In the rows, zero is written as 128.
A state moves one step at a time under one of 7 hidden systems, and each row is a state written as 22 numbers. Each run below is a few steps of one system.
G, seq 1, 11 rows:
[[145 145 161 164 144 103 143 129 159 143  85  90  70  76 101 129 139 139
   76 108  99 140]
 [134 101  91  97 152 139  76 144 124  59 144 156 139 104 158 189 165 132
  162 135  99 138]
 [ 95 133 117 129 107 154 133  98 105 157 159 150 179 174 151  73  76 121
  128 163 148 101]
 [127 158 151 161 114 113 181 159 163 169  95  79  81 112  78 101 129 120
  101 135 107 150]
 [141  73 123 114 150 104 100 138 122  72 122 136 100  96 138 189 202 114
  159 135 117 119]
 [ 87 121 126 111 133 157  93  66 118 137 148 182 169 152 159 113  77 141
  118 131 135  95]
 [125 191 133 155  90 151 156 172 166 166 133  83 124 136  95 112  96 125
   84 146 110 162]
 [133  76 140 128 121  92 137 181 108  99 119 107  90 113 138 153 203 110
  185 142 128 135]
 [118  83 143  96 146 127 101  46 119 141 115 192 143 137 129 125 106 126
  144 115 136  74]
 [117 192 121 129 111 164 115 132 169 143 144 101 129 128 102 140  80 125
   46 124 129 160]
 [121 124 127 149 106 111 145 218 112 106 145 113 111 143 164 150 189 134
  167 138 128 160]]
S, seq 2:
[[117  97 149 131  77 146  98 186 122 101 145 102 128 112 166 144 142 118
  181 177  99 146]
 [ 93  83 165  89  97 138 146  92 118 162 127 138 114 136  87 103  79  80
  177 142 142 113]
 [122 130 133 113 134 123 120 110 180 160 115 136 109 149  77 177 120  78
   55 137 150 132]
 [ 77 135 142 139 126 129  81 178 165 112 125 147 127 141 184 189 150 157
  112 129 107 164]
 [132 123 191 119  76 167  98 149 115 141 144 131 148 120 120 132  89 155
  198 121  98 115]
 [154 103 158  86  90 130 144 104 121 143 128 101 106 119  65 147 104  81
  132 106 185 147]
 [112 112 127 112 138 102 120 125 152 148 121 197  87 169 155 180 163 107
   94 100 160 141]
 [122 148 178 151 150 123  59 149 136 154 122 148 151 130 164 148 105 192
  119  96  96 108]
 [157 146 154 104  87 156 133 139 114 104 130  81 151 106  83 141 118 175
  176  78 141 150]
 [181  97 129 108  88 127 155 106  90 119 158 164  84 137 135 148 162  91
  139 100 188 124]
 [123 122 144 145 187  75 117 112 119 180 110 179 101 138 170 117 109 134
   95  82 145 118]]
P, seq 3:
[[164  86  89  73 112 130 103  97 161 119 109 161 125 124 117 170 121  63
  132 144 145 163]
 [ 60 128 111 109 160 104  93 143 114 127 165 145 132 185 181 133 157 141
  101 113 161 100]
 [131 180 183 147 115 143 136 170 150 152 130 106 101 122  78 141 148 182
  130  91  85 111]
 [193  84 134 120 102 129 127 113 108  85 114 102 128  74 120 172 133 104
  152 124 156 167]
 [ 96 107 115 119 131 123 132  90 105 140 145 214 117 159 188 128  98 113
  122 107 167 138]
 [136 180 132 109 155 107  91 155 167 190 128 112 111 164  98 107 129 139
   84  96 113  89]
 [147 115 107 108 129 114 139 155 123  67 104  77 121  94 119 137 199 163
  175 108 116 149]
 [167 123 142 164 100 166 154  87  71 105 174 194 130 114 156 148 116 135
  134 118 149 119]
 [133 154 129 126 160 101 120 116 133 192 122 120 118 125 125  94  46 106
   81  98 152 143]
 [142 122  62  85 146  92 136 158 169 131  77 127 121 158 125 105 194 129
  169 128 104 138]
 [151 129 135 151 118 149 122 102  80  84 170 123 142 122 152 114 183 166
  121 132 129  58]]
X, seq 4, 11 rows:
[[115  92 108 125 143 102 187 138  79 125 135 173 132 154 141 141 142 114
  187 107 183 155]
 [189 148 139 184 119 111 145 143 131 180 112 120 143 155 126  86 155 137
  100 158 116  80]
 [115 148  84 108 141 138 117  91 141  72 100  84 133  76 154  88 125 178
  116 108  96 156]
 [122 131  95 114 114 173 143 156  90  91 202 169 139 145 123 161 139 109
  178 147 130 125]
 [132  97 157 169 139  87 149 133  83 174 129  97 147 136 140  84 100  95
  122 164 167 107]
 [127 139  93 143 127 121 185 106 178 132  49 132 120 115 112  91 150 156
  134 136  80 159]
 [139 125  87 111 118 166  63 129 133  73 167 135 163 128 175 148 151 122
  119 175 105 107]
 [ 46 125 143 112 129 132 152 121  91 145 171 117 140 154 127  87  81 119
  143 129 162 118]
 [145 118 137 165 124 119 179 165 157 163  94 115 115 112  65 136 130  87
  145 183  93 144]
 [119  78 123 129 126 112  82  83 153  99  76 152 145 118 199 140 155 142
  117 153 119 135]
 [ 85 173 103  87 104 175 115 112 150 152 171 163 134 181 121 102 101 132
  110 126 120 103]]
Y, seq 5:
[[157 142 130  94  78 149  77 138 191 167 115 167 130 178 131 151 135 126
  118 133 109 123]
 [120 101 173  96 125  94  63 159 125 129 140  90  83 127 160 150 157 117
  113  96 156 121]
 [109 136 174 105 139 127 137 126 120 163 139 192 102 156  94 152 128 158
  170  62 121  94]
 [194 107 172 146 114 118 102 125 141 158 103 135 160 137  99 200 125 116
  100 121 167 128]
 [145 130 109  81 106 116 107 136 134 126 115 149 113 140 180 137 121 152
  147  56 164 188]
 [204 150 130 111 142 132  79 161 100 148 187 155 121 140 128 137 141 123
  141 100 123  66]
 [157 124 151 123 159  96 151 111  96 122 115  91 129 100  80 149 131 147
  128  61 182 130]
 [188 150  99 136 104 164 165 117 117 109 143 198 144 130 119 173 123 141
  151  99 139 159]
 [202 128 101 142 149 109  87 147  87 124 154 104 155 104 184 120  98 110
  104 124 165 144]
 [154 164  69  85 156 124 157 132 104 120 144 111 121 124 101  77 131 154
  170  75 126 124]
 [193 127 117 169 128 151 168 113  86  83 164 121 143  96  85 158 169 118
  115 151 140  92]]
V, seq 6:
[[216 128 112 188 147 121 155 101 117 126 112 163 124  90 131 147 138 117
   88 140 124 125]
 [102 122  93 106 167  96  95 131 129 128 101 111 126  97 196  85  76 135
  137 107 120 184]
 [131 171  71 106  96 163 136 153 131 108 164 109 145 162 131  74 166 149
  149 156  99 102]
 [118 102 167 182 135 110 184 105  89 103 115  80 126  92 103 123 164 145
  115 139 151 104]
 [124 118  92 137 144 133 176 104 143 126  96 201 104  96 131 138  92 104
  147 135  98 181]
 [146 134  81 137 147 127  66 145 131 128 138 101 186 134 182 101 108 111
   97 189 114 119]
 [ 49 145 147 120 111 128 157 141 147 139 113  70 117 138 106  67 141 165
  143 132 104 123]
 [160 105 126 145  95 163 172 104 129  91 142 140 100  95  73 166 169  86
  128 176 110 112]
 [ 81  81 141 154 177 105 111  99 113 136 111 160 161 110 165 152  70 105
  118 156 143 141]
 [113 181  96 118 118 149 111 168 187 173 121 132 147 169 118 104  98 130
  115 154  79 144]
 [122  97 166 115  89 122 101 140 140 111 124  36 117 117 105 128 178 110
  114 167 134 100]]
V, seq 7, 11 rows:
[[128 173 115 110 141 155  90 153 137  98 179 158 106 137 130 172 182 165
  111  94  98  94]
 [151 125 188 171 113 128 131 168  80 114 148 103 147 104 134 177 119 166
  150  92 159 151]
 [176 117 113 106  86 123 169 117 121 171 104 169 129 160 130 104  99 109
  169  99 172 167]
 [173 128  84  99 167  88  89  96 123 146 131 126 121 150 155  87 157 109
   75 117 154  77]
 [ 84 161 118 109 181 115 119 141 122  94 137 122  89 105 134 127 162 190
  131  66  98 122]
 [187 144 118 161  93 165 150 159  93  73 160 138 147 104 139 170 149 157
  163 122 127 160]
 [150  99 136 156 115  97 165 107  82 163 104 125 156 137 173  77  87 127
  142 126 184 152]
 [155 157  55  99 158 107 151 105 152 159 110 141  98 143 121  56 140 107
  108 122 111 115]
 [112 126  92 119 179 112  96 125 120  58 139  86 122  88 147 130 188 153
  107 131 101 103]
 [ 91 142 141 170 105 164 174 139 101  89 140 153 136 102 152 134 120 182
  173 123  97 162]
 [195 126 109 180 100 136 176 130 108 150 126 117 164 120 126  99  91  92
  119 176 148 152]]
S, seq 8, 11 rows:
[[ 63  83 105  95 138  98 142 134 145 102 104 142  74 136 149 121 195 113
  167 143 106 132]
 [111 130 145 138 156 158  87  88 122 142 160 161 166 125 110 134  85 121
  108 159 103  61]
 [111 166 121 149 108 146 162 158 147 121 125  69 146 113  97 145  85 128
   90 129 150 205]
 [151  94 113 114  80 128 129 172 145 126 123 164 100 153 154 143 191  96
  184 169 103 134]
 [ 84  84 182 110 141 110  78  82 115 157 123 119 124 116 144  99  79 113
  120 136 132  85]
 [101 179 113 106 135 155 155 130 173 133 129 123 128 143  41 166 112 136
  101 102 127 149]
 [161 113 138 161  96 137  94 178 123  98 157 138 129 127 175 199 171 111
  115 162 133 145]
 [ 84 100 175 120 108 118 130 122 112 163 106 147 122 126 164  86  72 148
  192 106 121 146]
 [180 140 130  77 120 136 113 102 161 160 115 118 129 139  35 138 123 104
  117 110 134  93]
 [ 91 123 129 132 132 111 112 140 125  86 151 118 104 136 174 188 179 130
   69 109 177 157]
 [120 146 162 161 124 146 132 151 113 157 142 202 123 131 153 129 101 173
  178 106  79 117]]
E, seq 9, 11 rows:
[[ 90 155  68 102 163 101 101 191 169 150 118  93 162 175 132 118 128 117
  112 147 129 161]
 [116 126 184 125  87 131 117 176 128 127 135  91 123 147 110 131 190 173
  169 126 110  86]
 [156 110 188 136 101 159 147  65 108 127 141 178  86  86  91 161 105 122
  126  97 128 108]
 [135 114  73 120 166 108 129 114 134 134 126 162 139 129 144 161  83  69
   88 136 171 183]
 [ 90 128 108 112 139  85  98 189 150 155 101  94 166 188 171  99 155 149
  142 140 135 136]
 [146 151 188 110  85 150 111 127 130 137 139 102 106 126  94 113 160 181
  149  91 102  70]
 [163 120 137 129 128 155 161  86  94  96 166 166  93  83  89 187 108 100
  115  96 156 139]
 [121 104  83 153 169  87 140 144 119 153 116 170 155 155 178 137 100  92
  117 150 168 175]
 [131 143 127 112 124  97  86 160 158 168  82  76 158 159 159  66 139 168
  137 124 110 118]
 [150 153 140  90  85 165 127 106 122  88 155 102  95 109  88 127 173 167
  140  81 119  96]
 [140 124 120 161 146 147 173 111  70 108 189 190 112 112 124 173 112  93
  119 123 162 126]]
E, seq 10:
[[197 112 123 114 119 151  94 109 128 105 150  98 112  73  94 147 115  69
  106 165 112 109]
 [ 37  85  95 112 156 118 162  98 126  90 111 151 142 142 143 138 136 122
  144 145 149 162]
 [126 165 139 167 124 133 106 162 165 186 134 142 138 171 132 107 133 126
   86 173  85  84]
 [111 119 171 106 122 133 103 137 136  96 121  53  99  64  92 146 119 131
  138 115 107 147]
 [118  97 110 107  88 159 157 105 140 115 136 211 122 159 114 168 153  99
  170 154 129 130]
 [104 116 158 156 156 101  94 119 121 173 141 107 147 145 141 124  89  94
   55 159 163  98]
 [ 92 143 121  96 144 106 132 160 187 140  70 112  97 122  95 134 142 154
  153  92  88 170]
 [165 111 152 114  72 167  78 146 121 102 176 146 141 150 135 188 173 118
  139 151 137  90]
 [ 68 111 183 129 134 122 158  86 101 159 128 139 123 127 112 124  62 123
  118  96 177 137]
 [183 144  86 117 148 101 132 162 179 175  93 150 116 154  99 144 142  92
  114 130 120 150]
 [108  92 149 104 126 105  58 151 109  92 137  85 146 132 177 153 169 153
  136 113 157 121]]
G, seq 11 (11 x 22):
[[ 95 150  90 120 154 116 111 165 126 135 125  74 162 133 155  49 110 154
  155 150  91 126]
 [132 122 111 131 109 144 201 103 130 104 113 104 127 120  54 103 182 130
  158 162 108  97]
 [126  99 137 168 154 123 143  74  99  93 145 149  80  64 147 145 129  96
   77 143 127 117]
 [ 83 149  93 147 189 125  94 151 161 138 122 169 144 124 161 142  95 134
  113 152  68 144]
 [109 125 115 126  94 143 111 160 150 124 129  64 180 158 119  95 153 123
  139 206 105 105]
 [ 86  91 166 130  82 138 188  88 120 111 111 118  68  98 113  94 153 120
  159 139 114 123]
 [128 117 145 137 161 137 114 110 142 134 152 189  75  94 103 185 119  78
   97 141  90 104]
 [ 54 120 135 129 153 127  67 165 145 126 139 104 171 148 158 165 100 123
  100 163 131 146]
 [101 126 154 127  44 148 144 147 165 149  96 124 141 176 136 102 158 155
  167 162 107 131]
 [156  93 185 101  78 138 121 109 120 139 146 116  55  91 103 120 128  81
  143 127 117  99]
 [ 70 111 138  97 172 121 119 128 133 129 146 177 102 131 103 205 104  97
  125  99 146 147]]
Y, seq 12, 11 rows:
[[162  88  90 168 149 109 160 113 118 127  99 124 188 125 109 135 131  89
  130 194 141 132]
 [104 148  54 114 121 131 141  90 144  93 106 116 137 128 184  66 136 154
   95 131 131 168]
 [126 169 114 140 130 169 104 157 126 109 190 101 107  98 128 105 133 122
  110 170  64  87]
 [ 61  95 156 149 151 111 174 130 102 117 120  78 139 103  86 120 116 119
  155 154 135 131]
 [101 121  98 151 100 148 189  98 155 145  98 185 153 164 120 116 129 114
  134 181 120 141]
 [122 118 105 136 124 117  77 125 165 127 108  94 117 114 190 102 131 102
   63 183 108 140]
 [ 43 141 126  83 139 135 105 150 146 113 143 106 102 128 129  94 142 157
  163 122  77 112]
 [ 91 107 193 164 106 143 149 127 124 148 141 123 142 151  71 157 149 110
  121 179 131  72]
 [ 82  94 154 140 104 107 154  99 168 161  63 148 106 133 145 133 100 110
  105 135 147 187]
 [125 124 102  91 120 134  54 153 180 144 121 169 125 158 173 133 140 118
  140 156  76 120]
 [ 83 117 175 100 133  99  72 144 125 139 138  66 121 150 132 120 162 148
  109 110 148  79]]
P, seq 13 (11 x 22):
[[154  72 147  90  76 155  88 111 115 102 150 120 149 129 113 161 142  85
  162 171 145  97]
 [ 26 125 156 129 134 132 155  97 118 129 151 140 108 145 122 148 106 120
   88 117 171 140]
 [136 154 142 147 143 122 104 187 189 165 109 140 111 138  95 191 143 117
   97 138  89 143]
 [127  73 156  99 113 111  61 146 116  93 112  97 151 116 171 158 154 145
  178 126 139 134]
 [ 97 134 170 103  54 179 148  90 123 130 160 179  98 153 118 145 111 141
  136  93 152 129]
 [146 141 137 126 158  98 112 153 144 154 147 105  81 120  94 173 126  75
   58 108 159 138]
 [111  99 119 114 177  86 111 159 133 109  91 165 123 127 160 170 172 159
  185  93 109 148]
 [177 146 168 118  72 162  93  99 117 134 148 150 154 153 135 142 132 178
  123  88 150  89]
 [129 148 127 104 112 121 148 123 119 126 142  90  64  97 130 110 104 116
   94  74 167 180]
 [166 117  89 119 175  99 146 154 120 140 136 205  88 136 124 160 164  92
  162 115 115 122]
 [147 125 144 127 170 100  90  94 102 139 113 119 177 139 141 117 135 183
  116  84 157  77]]
X, seq 14, 11 rows:
[[107 104 160 172 126  98 172 163 100 128 122  74 113 116 123  89 178 134
  160 163 115 103]
 [146 117 122 169 136 149 156  67 126 109  98 175 132  76 134 113 118 148
  139 155  72 118]
 [136 138  53 113 121 156 117 106 127 112 150 147 189 153 164 123  87 104
  104 161 156 159]
 [ 65 131 112 119 112 107 150 190 125 148 141  81 127 179 143  78 148 112
  149 162 146 137]
 [110  97 165 153 133 124 138 129 141 130  96 115 110  90  98 110 153 127
  168 178  53  87]
 [115  98 111 133 129 160 123  43 136  98 109 174 164 104 131 153  93 116
  106 161 126 133]
 [ 87 149  89 118 104 139 132 153 151 155 157 139 141 189 154 126 101  88
   84 161 166 168]
 [ 81 113 153 112 132  91  97 193 160 162 105  83 107 139 131 100 147 118
  158 157  89 119]
 [104  85 169 108 123 144 115  69 151 111  91 151 126 101  82 156 142 138
  159 142  86  88]
 [117 129 124 132 111 162 121  79 138 127 157 165 131 133 125 177  91  84
   53 146 168 139]
 [ 82 146 126 119 143  96 109 196 158 180 127 122  99 164 157 130 104 107
  105 116 142 178]]

Name the system that made each run.
seq 15 (2 x 22):
[[128 130 117 153 115  97 202 132 133 171 116 151  87 171 127 115 158  93
   93 129 173 144]
 [132 115 129 150 176  94  84 121 163 138  78 151 111 108 168 128 161 152
  106 136  65 101]]

S
seq 16:
[[119  96 152 116  93 152 125  75 145 140 123 139 166 162  70 153 139 100
  109 173 149  76]
 [ 66 128 158 143 156 101 136 126 162 146 115 124  75 124 117 165 133 108
   52 118 141 145]]

E
seq 17, 2 rows:
[[ 82 115 110 106 171  78 128 160 122 178 133 117 121 178 128  70 141 102
  148 146 132  87]
 [121 133 141 145 128 136 161 107 152 110  92 105 139 120  61 128 190 171
  135 143  86  83]]

P
seq 18, 2 rows:
[[111 101 156  84 100 133 131  56 147 160  88 103 118 113  94  76  76 108
  123 123 138 122]
 [116 157 106 114 127 141 143 147 167 107 150 146  61 127 102 187 170 104
   78 111 125 154]]

G
seq 19:
[[144 139 132 112  54 167 112 145 175 134 101 101 182 152 110 145 104 139
  137 152 131 178]
 [107  92 175 116  69 120 121 106 125 160 141 108  84 156 145 101 142  81
  100 152 166  96]]

V
seq 20 (2 x 22):
[[ 54 170 121 121 100 166 117 136 177 145 141 127 133 170 129 106 120 140
   94 162  92 118]
 [126 116 184 160 104 133 138 168 133 130 149  71 102 106  77 162 158  94
  112 174 112 106]]

V
seq 21:
[[124 122  67  79 115 141 112 115 186  91  84 110 121 108 128 109 157 125
  143 160  74 153]
 [ 88 131 109 120 116 157 142 115  97 101 204 136  92 140 138  99 159 102
  115 161 125  72]]

G
seq 22 (2 x 22):
[[ 90 135 167  94  97 152 106 102 147 105 128 149  66 107 144 155 138 167
  118  65 115 143]
 [179 144 135 144 111 159 114 172  76 124 217 150 129 130 137 172 107  98
  130 127 154 123]]

V
seq 23, 2 rows:
[[147 167 118 150 200 113 130 113  99 123 168 123 114 111 105 138 148 143
   58  91 142  78]
 [160 158 102 154 164 115 148 160 126 120  93 127 155  92 135 127 105 182
  158  88 104 187]]

P
seq 24, 2 rows:
[[110 106 175 141  92 158 137 101 131 156 117 188 105 109 137 112  74 124
  173 142  79 126]
 [160  98  77  82 132 119 104  89 162 149 102 135 154 140 107 124  96  57
  111 166 147 136]]

X
seq 25 (2 x 22):
[[158 174 155 118  79 162 124 139 103 120 170  71 121 116 110 115 104 157
  111  79 160 139]
 [166 121 121 141 137 112 186 165  89 128 134 173 118 125 117 166 130 123
  184  88 159 170]]

G
seq 26:
[[134 110 137 111 112 138 103  66 129 123 117 152 106 115 166  64 152 156
  138 128  86  65]
 [122 176  84 124 170 168 133  94 126  95 173 124 137  90  87 136  88 125
   69 122 118 123]]

E
seq 27:
[[115  83 102  73 141  97 101 167 142 106 118 144 118 150 139 187 179  97
  171 124 147 159]
 [113 122 196 146 117 118 110 112 120 172 144 145 122 171 122 125 157 148
  107 117 139  44]]

X
seq 28 (2 x 22):
[[ 72 137 163 126  97 178 140 127 100  80 177 122 106 102 117 133 132 164
  161 119 104 118]
 [158 122 135 186 113 148 193 135  94 135 151 150 165 135  89 166 102  92
  127 162 167 144]]

V
seq 29, 2 rows:
[[ 73 153 109 119  99 167 138 151 169 139 116 142 149 147 127 102  99 148
  167 160  71 158]
 [111  84 152 132  96 112 105 144 130 143 135  77 132 150 137 109 155  73
  118 208 139  91]]

Y
seq 30 (2 x 22):
[[157  99 157 133  95 130 183  96 100  88 109 105 102  78  96 152 151 145
  159  92 157 153]
 [199 141 104 163 131 130 146 117  99 131 160 199  89 122 174 131 146 112
   99 116 133 118]]

X
seq 31 (2 x 22):
[[114 133 162 144 154 133 156 135 124 151 157 151  91 132  51 148 163 117
  134 134  95  55]
 [142 120 153 176 163 118 112  96 126 118 103 118 161  79 129 178  84 135
   69 127 141 153]]

X
seq 32 (2 x 22):
[[112 159 103  86 148 122  80 177 106 129 181  69 136 141 145  97  98 123
  124 104 151 136]
 [119 135 133 143 119 121 205 144 118 138 108 138 151 174  73 135 173 168
  172 106 154 128]]

G
seq 33, 2 rows:
[[143  76 144 126  99 131  78  97 131 137 110 172 144 140 183 113 139 119
  154 177 101  82]
 [ 82 158 138  92 135 141 113 100 140 147 131  77 116 108 101  83  59 134
   98 100 129 137]]

S
seq 34, 2 rows:
[[135 106  85 100 145 144  88  73 158  89 106 173 148 125 140 151 171 134
  124 155  91  96]
 [ 55 169 134 161 130 162 117 132 127 112 173 104 153 135 144 136  94 150
   59 144 135 136]]

E
seq 35, 2 rows:
[[ 49 159 142 148 168 126 130 135 150 130 155 125 119 144 103 172 133 129
   49 131 138 121]
 [106 137 187 152 120 137  97 187 155 151 120 131 133 111 131 185  83 142
  140 124  98 177]]

X
seq 36 (2 x 22):
[[191  95 139 115 106 128  82  73 138 119  78 110 187 120 132 130 138 155
  130 134 137 105]
 [101 165  92  96  86 165 155  88 127  96 170 130  87 141 136 104 144 134
   80  99 160 138]]

X
seq 37 (2 x 22):
[[115 169 161  99 146 127  92 109 127 163 154 116  77 118 119  99  88 147
   86  65 126 102]
 [165 144  85 105 156 133 146 173 121 105 148 144 141 123  72 195 141 116
  165 102 138 157]]

E
seq 38:
[[144 158 132 187 137 142  95 163 121 161 173 138 170 154 155 136 106 115
   76 180 120  94]
 [ 92 121 157 118 118 112 148 138 140 127  83  61 109  84 102 100  99 149
  159 110 112 178]]

E
